128 stands for zero in the data rows.
Here is a table of points, one per row:
[ 95  81 115  90  94 158  81 136  78  96 157 140  77  93  82 173 179 170
 113  97 179 177 143 180 134  93  97 102 103 149 102  96 109 108 145 132
  79  69 124  83 114 154  93  82  75 103 131 111  74 165 155 175 131  88]
[179 165 161 170 182 181 168 159 165 183 165 110 104  78  94  77  83  90
  75  81  91 124 136 104  95  86 131 125 111  88 171 180 170 112 172 178
 129 115  94  79  80 101  81 166 175 172  96 126  86 100  86 148 112  84]
[ 84 111 123  94 113 147  92  75 127 103 123 137 111 139 178 138 137 159
 110  85  94 150 151 112 118  90 174 171 172 160 110  99  86 104 107  90
 163 141 170 179 171 181 165 158 144 114 135 179 158 119  86  95 173 168]
[ 95 115 111 102 109 135 100  94 139  96 100 140 134 135 182 157 148 155
  94 100 102 150 174 123 130 116 166 140 176 168 140 103  90  97  95 109
 163 141 170 171 167 154 165 155 159 133 142 176 154 104  94  87 181 164]
[ 92 115 153 117 109 101 115  87 120 107 108 156 127 162 170 142 121 147
 125  93 102 112 151 104 134  86 177 129 157 160 152  99  86 127 103 117
 160 130 166 171 164 131 169 132 129 149 150 176 154 108  90 110 169 168]
[137 123 119 106 105 112 115 148  97  88 157 102  88 135  82 161 152 140
 171 158 137 128 105 177 126 151 112  83  92 107 148 172 143 104  99 109
 106 138  98  79  95 105 158 113  87  80 115  84 105 165 140 110  85  84]
[118  96 172 186 178 177 157 171 154 176 169 148 149 131 109  89  87  79
 167 158  94 108  86  96  76 120 154 174 184 156  79  92 139 177 179 186
 144 145 121 129 118 108  78 116 171 172 177 137  97  89 105 175 169 175]
[172 123  92 106 147 109 176 152 116  88  92  79 119  78 117 150 106 117
 113 177 148 105 101 138 160 155 105  94  88  84 125 160 170 116  99 109
  87 149 109 125 114  93 162 143 148 133  81  84 135 173 163 122  89  99]
[122 173 169 155 151  89 111 110 165 141 127 144 169 173 162  96 110  82
 140 119 110 116 101 100  99 116 135 163 157 153 129 107  82 169 149 121
 156 157 159 133 129 135 131 155 110 149 169 168 143  89 121 102 116 172]
[ 76  73  73 140 113  82  81  71  89 149 157 175 104 108  94 177 179 174
  75  77 186 181 185 180 134 155 166 117 107 164  75  76 147 112 107 151
  72  73 101 175 179 185  74  74  71 122  96 141  74 158 166 175 154 114]
[ 88  96 134 109 105 128 100  79 143  96 108 144 134 131 182 138 129 151
  98 116 114 135 163 123 130 101 170 144 149 175 125 107  82  97 103 109
 156 157 155 175 164 150 154 151 152 137 127 164 150 119  86  87 173 156]
[ 80  73  81 113 128 181  77  94  81 138 184 179  73  74 117 173 179 182
  91 131 179 173 174 184  88  74  78 117 126 179  91  96  97 150 152 109
  75  69  75 121 179 170  74  74  71  76 180 137  70  81  90 175 127 153]
[ 84  73  77 102  98  86 107  75 146 138  96 163 142 154  86 131 182 178
  79  74 182 181 185 173 160 178 177 136 103 133  75  80 136  85  91 128
  75 107 117 159 160 185  93  78  75 114 100 149  97 181 170 175 116  84]
[122 161 146 144 117  82 149 117 112 172 115 129 165 123 166 100  98 113
 159 139 125  93 136 112 126 128 109 159 168 141 140 118 120 139 137 109
 148 153 159 159 164 116 165 120 117 175 108 156 170 158 132 122 143 156]
[ 92 127 130 106 109 112  88  79 158 103 100 121 119 165 178 150 129 147
 117  89  91 147 151 100 141  97 181 144 165 175 125 111  90  97 110 113
 167 161 159 179 152 124 154 151 156 122 135 172 143 108  90  91 173 153]
[179 165 149 170 155 151 168 148 165 176 127 102  96 150 105  73  94 113
  94  77  98 112 105 112 130 116 124 113  88  91 179 168 166 116 149 170
 137 149 101  79  76  97  93 151 144 153 100 103 128  89 155  95  97  88]
[118 111 176 186 186 181 180 167 177 176 184 171 104  74  78  73  91  86
  83  77  87  86 105 127  72  74 177 178 165 175  79  92 178 185 187 186
  79 153 151 117 106  93  74  82 171 172 177 122  86  85  75 183 177 179]
[168 123 134 178 174 162 165 156 123 180 169 137 153 154 105  77  83  82
 113 139 152 120  90 100  88 116 154 178 176 149 129 107 178 185 160 178
 156 149 124 129  83 105  97  74 159 168 177 107 173 131 174 152 169 168]
[176 142 127 121  98 135 176 171  97 107  92  79 165 112 120 131 117 117
 171 162 137 101 105 127 164 162 116  98  84  88 159 168 139 116  99 109
 152 119 117 121 110  93 162 158 148 133  85  80 154 154 128 114  97  88]
[ 88 146 123 102 109 116 107  91 143  99 131 140 149 165 174 146 125 124
  94  89  98 158 140 119 130  90 177 140 161 160 129  99  86 104 110 140
 163 157 166 152 164 158 158 162 144 122 165 172 147 104 105  80 166 160]
[134 153 172 170 163 128 157 152 146 183 142 144 169 162  90  81  87  82
 175 154 114 112 105  92  88 162  86 174 165 122 102 103 136 173 175 178
 171 153 151 133 148  93 135  97 167 168 173 137 150  97 170 125 154 149]
[103 169 157 155 140  93 107 133 162 168 100 144 169 165 174  96  91 113
 163 150  98 135 101 100  99 113 124 163 161 153 114 122  94 166 168 125
 171 161 174 133 129 143 146 147 117 160 150 168 147 104 109 110 120 156]
[126  96 111 117 117 166  81 106  78 107 184 171  73  97  86 161 179 170
 102 146 163 154 147 177 114 105  86  83 115 126 110 138 143 131 152 136
  72  69  75  87 152 150  81  86  79  76 157 114  78 131 121 164 120 130]
[107  77  73 113 109  82  96  79 120 160 115 159 119 131 105 161 179 178
  87  89 182 185 178 177 156 174 162 125 107 110  91  80 147  93  95 132
  79  88 105 167 164 181  89  82  91  99 104 137 105 169 174 171 127  91]
[179 150 157 113 102 135 161 156 112 107 100  79 127 127 128 127 144 113
 171 162 117  97 109 108 168 155 112  87  88  80 163 180 147 120 110  90
 129 115 121 114  80  97 139 178 156 130  81  84 147 142 117 114  85  91]
[172 115 111 113 125 105 176 163 116  88  81  79 134  97 128 154 137 140
 148 165 129 124  98 119 176 166  93 106  84  88 144 160 166 112 107 117
 110  96 124 133 114  86 162 128 140 110  77  76 147 165 147 118 101  99]
[164 153 107 102 121 158 146 171  97  92 100  87 157 112 151 104 121 128
 152 150 114 116 132 108 164 155 105 102  84  88 179 168 136 112  99  94
 160 130 101 114  99 101 158 162 140 118 104  95 154 135 132  99  97  99]
[103 165 169 178 167 124 123 159 169 172 131 167 169 165 124  85  94  79
 148 146 152 112  90  89  84 158  82 182 168 118  87 126  86 185 156 174
 167 153 144 110 118 131 120 155 152 160 180 145 124  85 163 141 112 164]
[ 88 161 153 132 136  89  96 125 162 157 135 137 169 173 162 123  98  94
 140 150 114 108 105 104  91 120 147 174 165 153 106 107  82 166 164 128
 160 161 170 114 148 150 135 158 129 133 177 168 120  89 128 133 139 168]
[134 130  84 117 125 158  84 110  78 122 180 159  73  78 132 142 171 174
 136 169 140 128 155 180 114 109  82  90  88 118 175 149 120 143 137 144
  98  69  75  83 160 166  85 101  71  76 157 111  78  89 109 152 101 149]
[176 127 123 117 109 143 153 156 112  88  89  75 142 100 143 127 110 117
 163 150 129  97 105  96 164 158  89  87  96  91 144 172 151 104  99  94
 118 103 105 144 106  89 158 155 140 122  81  84 166 177 128 114 116 114]
[172 142 123 106 117 147 153 163 135 103 115  94 149 139 159 115 114 109
 171 169 129  97 128 108 160 166  93  94  96  91 167 168 147 120 103  94
 152 119 113 125  91 112 150 158 140 110  92 111 170 135 109  95  85  91]
[157 157 107 113 128 101 142 163 146  96 115  79 123 135  94 173 152 132
 140 162 140 116  98 150 168 147 116  87 103  84 148 168 147 112 122  94
 102 145 124  87  80 108 154 132  83  91  81  95 116 173 166 102  85  76]
[172 165 138 109 113  97 165 136 127  99 100  79 100 139  97 150 148 117
 171 154 125 112 113 154 172 158  93  94  96  76 159 180 155 116 114  94
  95 161 132  94  76 105 143 116 140  99  92  84 154 181 166 141  93  76]
Along one direction, these points spread out more than along any other. Take the direction at right angles to it along which they spread out most. Go by this last direction. How far along it is each point below, from 0 to 99? The average is 50, and the first point in the table lies past the average. One standard deviation of the points above along it is 16.
[ 76  73  73 140 113  82  81  71  89 149 157 175 104 108  94 177 179 174
  75  77 186 181 185 180 134 155 166 117 107 164  75  76 147 112 107 151
  72  73 101 175 179 185  74  74  71 122  96 141  74 158 166 175 154 114] 85
[134 130  84 117 125 158  84 110  78 122 180 159  73  78 132 142 171 174
 136 169 140 128 155 180 114 109  82  90  88 118 175 149 120 143 137 144
  98  69  75  83 160 166  85 101  71  76 157 111  78  89 109 152 101 149] 67
[ 84  73  77 102  98  86 107  75 146 138  96 163 142 154  86 131 182 178
  79  74 182 181 185 173 160 178 177 136 103 133  75  80 136  85  91 128
  75 107 117 159 160 185  93  78  75 114 100 149  97 181 170 175 116  84] 79
[137 123 119 106 105 112 115 148  97  88 157 102  88 135  82 161 152 140
 171 158 137 128 105 177 126 151 112  83  92 107 148 172 143 104  99 109
 106 138  98  79  95 105 158 113  87  80 115  84 105 165 140 110  85  84] 53
[172 123  92 106 147 109 176 152 116  88  92  79 119  78 117 150 106 117
 113 177 148 105 101 138 160 155 105  94  88  84 125 160 170 116  99 109
  87 149 109 125 114  93 162 143 148 133  81  84 135 173 163 122  89  99] 42
[134 153 172 170 163 128 157 152 146 183 142 144 169 162  90  81  87  82
 175 154 114 112 105  92  88 162  86 174 165 122 102 103 136 173 175 178
 171 153 151 133 148  93 135  97 167 168 173 137 150  97 170 125 154 149] 32
[172 115 111 113 125 105 176 163 116  88  81  79 134  97 128 154 137 140
 148 165 129 124  98 119 176 166  93 106  84  88 144 160 166 112 107 117
 110  96 124 133 114  86 162 128 140 110  77  76 147 165 147 118 101  99] 42
[ 80  73  81 113 128 181  77  94  81 138 184 179  73  74 117 173 179 182
  91 131 179 173 174 184  88  74  78 117 126 179  91  96  97 150 152 109
  75  69  75 121 179 170  74  74  71  76 180 137  70  81  90 175 127 153] 83
[ 88  96 134 109 105 128 100  79 143  96 108 144 134 131 182 138 129 151
  98 116 114 135 163 123 130 101 170 144 149 175 125 107  82  97 103 109
 156 157 155 175 164 150 154 151 152 137 127 164 150 119  86  87 173 156] 57
[168 123 134 178 174 162 165 156 123 180 169 137 153 154 105  77  83  82
 113 139 152 120  90 100  88 116 154 178 176 149 129 107 178 185 160 178
 156 149 124 129  83 105  97  74 159 168 177 107 173 131 174 152 169 168] 36
